Each row is where one point has got to under a steady rotation. How many steps took it there?
The counts run from 0 to 230.
-2.24	-2.04	-1.36	0.17	-1.75	2.79	-1.38	-1.75	2.21	-0.99	0.06	-0.24	0.21	-1.06	1.71	-0.82	0.37	0.93	1.04	2.69	-1.07	0.38	0.76	-0.89	0.70	0.53	-0.36	0.32	-2.16	-0.91	1.61	0.79
161
-0.06	-1.40	2.52	-0.22	0.42	0.69	-0.71	-0.12	0.36	-1.93	-0.31	-0.46	0.51	1.72	0.55	-0.11	-1.01	1.58	-2.37	-1.18	0.55	0.77	0.12	0.19	2.44	0.52	0.81	-1.32	-1.60	-3.11	-1.10	1.38
35
-0.77	-0.88	1.52	0.36	-0.04	1.54	-0.19	-0.38	2.20	-1.59	-0.40	-0.40	0.08	0.42	0.97	1.24	-2.12	1.81	-2.22	2.36	0.60	-0.05	0.58	-0.91	2.14	-0.33	0.40	2.53	0.07	-2.03	-1.25	0.32
198
2.09	-0.13	2.42	-0.65	-0.17	0.14	0.37	-0.32	-0.20	1.00	-1.58	-0.32	0.09	-0.36	-2.18	0.91	-1.36	-0.07	0.61	-1.60	-0.96	0.54	0.32	-3.19	-0.55	0.08	0.41	3.32	-2.44	0.80	1.23	0.81
228
0.68	-0.46	-0.38	-0.19	-1.55	-0.63	-1.19	0.46	1.69	0.39	0.58	0.67	-0.97	0.73	-1.07	1.40	0.26	2.00	0.26	0.92	0.96	-0.16	-0.10	-4.32	-1.11	0.07	0.02	2.49	-2.20	1.30	0.70	-0.35
190
-0.33	-1.13	-0.27	0.83	0.81	1.06	0.62	-0.64	-0.21	1.83	-0.73	0.63	-1.97	-2.26	-0.16	0.05	0.71	-0.17	1.29	0.55	-1.40	-1.17	-2.27	0.66	1.56	2.46	-1.61	1.33	0.39	2.18	1.51	1.92
107
0.34	-0.44	-1.01	-1.54	-0.08	2.20	-2.91	-0.72	0.56	-0.09	1.54	-1.38	-1.33	-0.27	0.70	1.74	-1.04	3.36	0.24	-0.46	1.55	0.81	-0.35	1.06	1.93	0.80	1.07	-2.00	-1.15	-0.80	-0.68	0.24
158
0.07	-0.34	-1.26	2.89	0.79	-0.16	-0.05	0.86	3.47	-1.86	-0.40	-0.41	-2.12	1.16	-0.51	-0.38	1.89	2.64	-0.10	0.59	0.98	-0.29	-0.71	-0.59	1.26	2.83	-0.05	0.27	1.42	-1.46	-0.17	-0.27
15
0.72	0.67	1.96	-0.26	1.29	0.01	-1.34	1.20	-1.20	-0.52	1.31	-0.79	-3.59	0.65	0.71	2.19	0.06	1.98	-0.65	-0.58	0.73	1.89	-1.39	0.36	1.54	0.86	1.52	0.29	-1.74	-1.45	0.65	-0.38
23
0.56	1.43	0.29	-0.34	0.44	0.69	-2.28	1.35	-1.73	-0.26	0.71	0.02	-3.62	0.05	1.04	2.05	1.22	0.95	-0.28	0.40	-1.02	1.05	-0.70	-0.92	0.00	1.28	1.46	1.97	-2.19	-0.05	-0.04	-1.53
22
0.24	1.73	-1.50	2.13	2.24	0.09	0.87	1.65	-1.55	1.49	-0.46	0.32	-1.43	1.83	0.81	-1.47	1.43	-1.08	-0.57	-1.27	-0.80	1.04	-0.53	-1.02	0.23	2.46	-1.50	1.93	-0.18	0.36	1.54	-1.04
70
-2.14	-1.87	-2.41	1.28	0.77	-0.50	0.57	-0.43	3.47	-0.62	-0.29	-1.68	0.55	-1.08	-1.21	-0.28	0.85	0.69	-0.72	-0.65	1.02	-1.42	0.07	0.46	0.00	2.22	0.26	-2.29	2.48	-0.04	-0.99	0.40
139
-0.26	0.35	-1.98	-1.00	-0.26	0.39	-1.34	-0.12	-1.06	-0.95	0.94	0.59	-1.99	-1.25	-0.98	0.56	2.50	0.35	1.09	0.75	-2.88	1.05	-0.87	-3.40	0.04	0.22	0.69	-0.61	-2.00	-0.54	1.50	-0.64
173
0.51	-0.40	2.48	0.88	0.59	0.42	-0.43	0.82	0.10	-1.20	0.97	0.07	-3.10	1.43	0.84	1.22	-0.99	2.81	-0.89	0.42	1.39	1.99	-0.67	0.47	2.24	0.59	0.68	-0.46	-0.37	-2.53	0.29	0.40
24
-0.59	-1.17	0.35	1.53	1.20	0.99	1.34	-0.33	-0.02	1.17	-1.33	-0.70	1.86	-1.18	-0.32	-0.85	-0.19	-1.90	-0.82	-1.10	-2.36	-1.58	0.79	-0.91	-1.93	2.42	0.69	2.07	-2.51	1.43	-0.81	0.38
86
-0.72	1.05	1.09	1.94	0.83	-0.21	0.63	0.32	-0.46	-2.74	-0.49	-0.31	-1.07	0.24	2.75	-1.46	2.56	-1.51	-1.66	1.19	-0.76	0.67	-1.11	-0.94	-0.25	1.04	1.48	0.92	-1.98	-1.29	1.06	0.60
31
-0.63	0.35	1.69	1.32	1.83	0.84	0.94	-0.23	-0.56	0.12	-1.02	-1.86	1.34	1.42	1.91	-1.05	-2.41	-0.51	-3.46	-2.05	0.97	0.50	0.71	1.02	2.34	1.79	0.79	0.62	0.74	-1.31	-0.25	0.20
73
-2.90	-0.86	-0.03	0.18	1.65	-0.90	1.91	-0.33	-0.14	0.69	2.14	-0.27	-0.97	-1.17	1.83	0.57	-0.17	-0.69	-2.08	-1.15	-0.16	-0.14	-1.52	-0.15	0.59	0.87	1.01	-3.73	0.22	1.49	-0.29	0.64
127
-1.06	-1.78	-0.49	-0.62	-1.80	-1.24	-0.98	-0.77	1.96	-0.59	0.60	-0.51	1.44	1.28	-0.70	1.39	-0.22	0.58	-1.88	-1.29	1.95	0.75	0.07	-3.75	-1.79	-1.17	1.33	-0.04	-2.65	0.33	0.84	0.63
180
1.71	0.77	0.25	-0.54	0.52	1.96	-0.27	-0.05	0.51	1.49	-1.30	0.28	0.48	0.25	-0.48	0.74	-3.07	1.69	-0.28	-0.72	-0.06	-1.08	0.87	-1.95	1.84	1.82	-0.93	3.55	-0.55	-0.39	-0.45	-1.03
65
-0.35	-0.97	0.55	0.71	1.45	0.29	0.24	0.40	-1.79	2.22	-0.09	-0.59	0.86	-0.42	-1.12	0.81	-0.23	-1.26	-1.07	-2.07	-2.07	-0.27	0.14	-1.42	-2.16	1.72	0.57	0.66	-3.65	1.69	-0.47	0.24
87
0.43	0.06	0.37	0.63	1.05	0.92	-0.62	1.90	-1.38	0.61	0.16	0.77	-1.27	0.58	-0.21	0.08	1.09	0.45	-1.38	0.06	-2.34	1.32	0.84	-1.63	-0.81	1.83	-0.01	1.19	-5.10	-1.39	-0.59	-0.99
211
-2.72	-1.08	0.79	0.52	-1.57	-0.26	-1.20	-0.47	1.23	-1.40	-0.31	-2.22	-0.56	1.01	1.52	0.49	-0.14	-0.19	-2.79	2.45	1.05	1.01	0.35	-0.44	-0.35	-1.16	1.23	2.62	-1.19	-1.26	0.48	-0.21
19
0.21	-0.76	1.62	-0.28	-0.89	0.04	-1.07	-0.12	-0.61	-0.22	-0.53	0.19	-0.11	0.85	-0.59	-0.12	0.01	-0.10	0.30	-0.90	-1.11	2.47	0.93	-3.26	-0.41	-0.94	0.21	1.20	-3.48	-0.80	2.19	0.28
39
1.14	-0.74	1.28	-0.40	-0.32	-1.16	0.10	0.15	0.86	-1.13	-1.11	-1.16	2.44	2.18	-0.68	0.52	-1.10	0.87	-2.69	-2.96	2.22	0.81	-0.63	-2.15	0.68	0.61	1.86	-0.61	-0.72	-1.22	-0.80	0.69
45
0.11	0.74	-0.47	0.25	0.72	-0.86	-1.39	2.13	-3.14	1.53	-0.94	-0.38	-2.04	1.32	-0.80	0.36	0.25	-1.12	-2.76	-1.09	-0.03	1.55	-1.16	-1.99	0.13	1.52	-0.26	2.53	-1.12	1.32	0.23	-1.58
60
0.09	-0.23	-2.01	0.51	0.85	0.97	-0.42	-0.04	-0.78	2.27	-0.09	0.15	-1.99	-0.59	-0.71	-0.26	1.45	0.11	1.16	-0.82	-0.53	-0.23	-2.38	0.18	1.25	3.25	-1.52	0.77	0.04	2.85	1.60	1.07
108
-2.23	-1.08	-1.33	0.39	-0.06	0.30	-0.09	-0.15	-1.05	-0.53	-1.96	-2.75	0.53	-0.99	-1.12	-1.35	-0.51	-1.73	-1.91	-1.16	-0.25	-0.69	-1.21	2.30	2.21	1.40	-1.05	0.07	2.71	-0.17	-1.27	1.04
101
0.29	-2.48	3.60	1.41	0.70	-1.64	1.72	0.32	0.70	0.04	-1.03	0.76	-1.76	0.10	-1.08	0.19	0.94	-0.87	-0.55	-0.39	-0.09	0.64	-2.13	-1.14	0.74	0.73	-0.38	1.49	-0.52	0.60	1.47	2.33
230
-1.51	-0.74	-1.17	1.41	1.14	-1.50	0.97	1.34	1.78	-2.21	0.36	0.16	-1.57	-0.03	-0.82	0.45	3.33	0.42	-1.45	0.84	0.06	-1.00	-1.39	-2.05	-0.25	2.31	1.56	-1.18	0.68	-0.31	-1.39	0.64
4
-0.14	0.00	-1.42	-1.61	-0.81	1.96	-2.02	-1.11	-1.40	0.88	-2.15	-2.27	1.52	-2.30	-1.30	0.74	-1.98	-0.68	-0.17	-1.38	-0.74	-0.70	0.74	-0.27	0.85	0.89	0.13	2.34	0.24	0.96	-0.60	-0.34
103
-0.46	1.15	-2.21	1.16	0.88	-0.72	-1.04	1.82	0.09	-1.54	-0.17	-0.74	-2.38	1.59	-0.16	-0.74	2.78	0.39	-1.97	0.92	0.62	0.15	-0.89	-1.45	1.05	2.13	0.93	1.65	1.31	-0.83	-0.51	-1.22
194
-0.67	-0.62	-2.65	-0.15	0.06	-1.21	-2.11	1.60	1.15	-0.45	0.47	-1.64	-0.52	0.45	-2.19	1.82	0.42	2.03	-1.39	-1.86	1.22	0.87	-0.09	-1.84	-0.30	1.08	1.57	-1.64	-0.06	-1.28	-1.65	-1.15
6
-0.06	-0.05	0.46	0.04	0.91	-0.92	1.25	-0.44	1.96	-3.23	0.22	-0.44	-0.86	-0.09	0.38	-0.16	0.74	1.40	-0.04	-0.36	0.76	0.94	-1.62	-2.15	2.09	-0.18	1.41	-2.90	1.76	-2.11	1.11	1.30
176
-2.24	-0.64	1.68	-1.21	0.24	0.68	0.95	-1.18	-2.10	1.63	1.47	-0.10	-1.20	-1.44	2.27	0.95	-0.71	-0.82	-1.90	0.52	-0.06	-0.22	-1.78	0.72	0.93	0.45	0.07	-1.45	-0.73	2.65	0.17	1.62
116
